Questions about the table below.
1) Read off the entry in the top-left corner.
2) Read off the first entry on the diagonal from the top-right corner.
3) Read off the minimum.
4) Read off the first entry in the row that holds the smallest entry.
5) Read off the second entry on the diagonal from the top-right corner.
6) Read off the smallest entry in the first row.
7) Read off the entry just left of the largest entry.
8) Read off the top entry of the column that holds the smallest entry.
-2.24  -0.95  +2.86  -1.67  +0.20  +0.56  -0.36  -3.03  -2.21  +2.31  -1.42  -0.45  +1.19  +1.37  +0.82
+0.43  -0.06  -0.25  +1.27  +1.91  -0.20  -0.36  -1.11  +0.47  -1.52  -0.28  +0.27  +2.03  +1.75  +0.04
+0.26  +1.28  -0.46  -0.90  -3.21  +0.05  -2.80  -1.46  -2.07  -1.52  -3.32  +1.86  +0.03  -0.16  -2.43
+3.59  -0.50  -2.12  -2.75  +0.63  +0.30  +0.79  +1.15  +0.76  -1.52  +0.29  -1.89  +0.03  -1.49  -1.00
+0.09  +0.05  +0.58  +0.80  -1.72  -3.21  +1.28  +2.03  -0.80  -0.76  -1.61  +2.43  +3.03  -0.16  -1.00
+1.09  -2.17  +4.11  +1.42  -3.21  +4.57  +2.42  +0.28  -0.37  +4.10  +2.58  +0.85  +3.03  -1.30  +1.08
+0.92  +0.05  +1.00  -0.28  +1.70  -2.21  +0.79  -1.64  -2.91  +3.33  -0.09  +0.85  -0.47  +3.28  -1.78
+0.59  +0.84  -0.04  +0.18  -0.22  +2.31  +0.79  -0.59  -1.64  -1.01  +0.67  +0.99  -0.81  -1.88  +0.17
1) -2.24
2) +0.82
3) -3.32
4) +0.26
5) +1.75
6) -3.03
7) -3.21
8) -1.42

Read these off the array that follows.
1) The entry just left of +2.53?
2) The entry just right of -0.03?
3) The entry just left of +1.06?
4) The entry just right of +0.39?
5) The entry just right of the smallest entry?
6) The entry just right of the largest entry?
7) The entry just right of +0.58?
[[+1.49 +0.74 +0.43 -0.43 +4.08 -1.64 -1.85 -0.32 -0.68 +4.09 -0.10 -3.33
  +0.90 -2.34]
 [+1.30 +0.67 +0.75 -0.26 +3.93 -0.72 -0.68 +0.18 +0.71 +4.05 +1.61 -0.38
  +1.14 +0.34]
 [-1.04 -0.12 -0.87 +0.46 -3.41 +0.62 +0.36 -0.25 -1.25 -3.15 -2.31 -0.88
  -0.69 -1.22]
 [-0.91 +0.67 -0.03 +0.97 -3.65 +1.63 +1.73 +0.22 -1.06 -3.77 -1.57 +1.34
  -1.72 -0.36]
 [-1.63 -1.10 -0.30 -0.72 -4.21 +0.87 +1.19 +0.24 +0.87 -3.99 +0.65 +3.21
  -1.42 +2.03]
 [+0.38 +0.51 -0.09 +0.83 -2.02 +0.39 +0.48 +0.57 -1.56 -2.02 -2.73 -1.40
  -0.28 -2.46]
 [+0.14 +0.86 +0.97 +0.11 +2.35 +0.58 +1.06 -0.04 +0.95 +1.93 +2.79 +2.70
  -0.66 +2.27]
 [-2.65 -3.80 -1.91 -2.90 -4.43 -2.45 -2.38 -1.52 +0.35 -4.59 +0.00 -1.83
  -1.45 -0.26]
 [+1.19 +2.41 +1.70 +1.91 +1.98 +2.53 +2.76 +1.34 +1.23 +1.88 +2.18 +4.39
  +0.33 +3.19]
 [-1.66 -1.62 -0.80 -1.05 -4.49 -0.04 +0.14 -0.14 +0.18 -4.34 -0.41 +1.08
  -1.30 +0.43]
 [-1.96 -2.24 -1.48 -1.35 -4.05 -0.96 -1.41 -1.13 -0.63 -4.20 -1.54 -1.68
  -1.25 -1.12]]
1) +1.98
2) +0.97
3) +0.58
4) +0.48
5) +0.00
6) +0.33
7) +1.06

A =
array([[+4.33, -0.29, -3.62, -1.30, -4.67, -1.91, -3.35, -2.94, -5.42,
        -2.01, -4.87, -4.67, -4.72, -5.12, +0.09, -2.65],
       [+3.42, -1.00, +0.28, -4.08, -3.21, +1.08, -0.71, -4.08, -0.88,
        -3.05, +3.06, +0.93, -1.11, +0.24, -1.37, +4.19]])
The entry just left of -0.29: +4.33
The entry just right of +0.24 is -1.37
What is the entry just right of the largest entry?
A: -0.29
The entry just left of -0.88: -4.08
What is the third smallest entry?
A: -4.87
What is the entry just right of +3.42?
A: -1.00
What is the minimum?
A: -5.42
The entry just right of +0.09 -> -2.65
The third largest entry -> +3.42
The fifth entry in reading order -> -4.67
What is the entry just right of -0.29?
A: -3.62
What is the entry just left of the smallest entry?
A: -2.94
The second smallest entry is -5.12
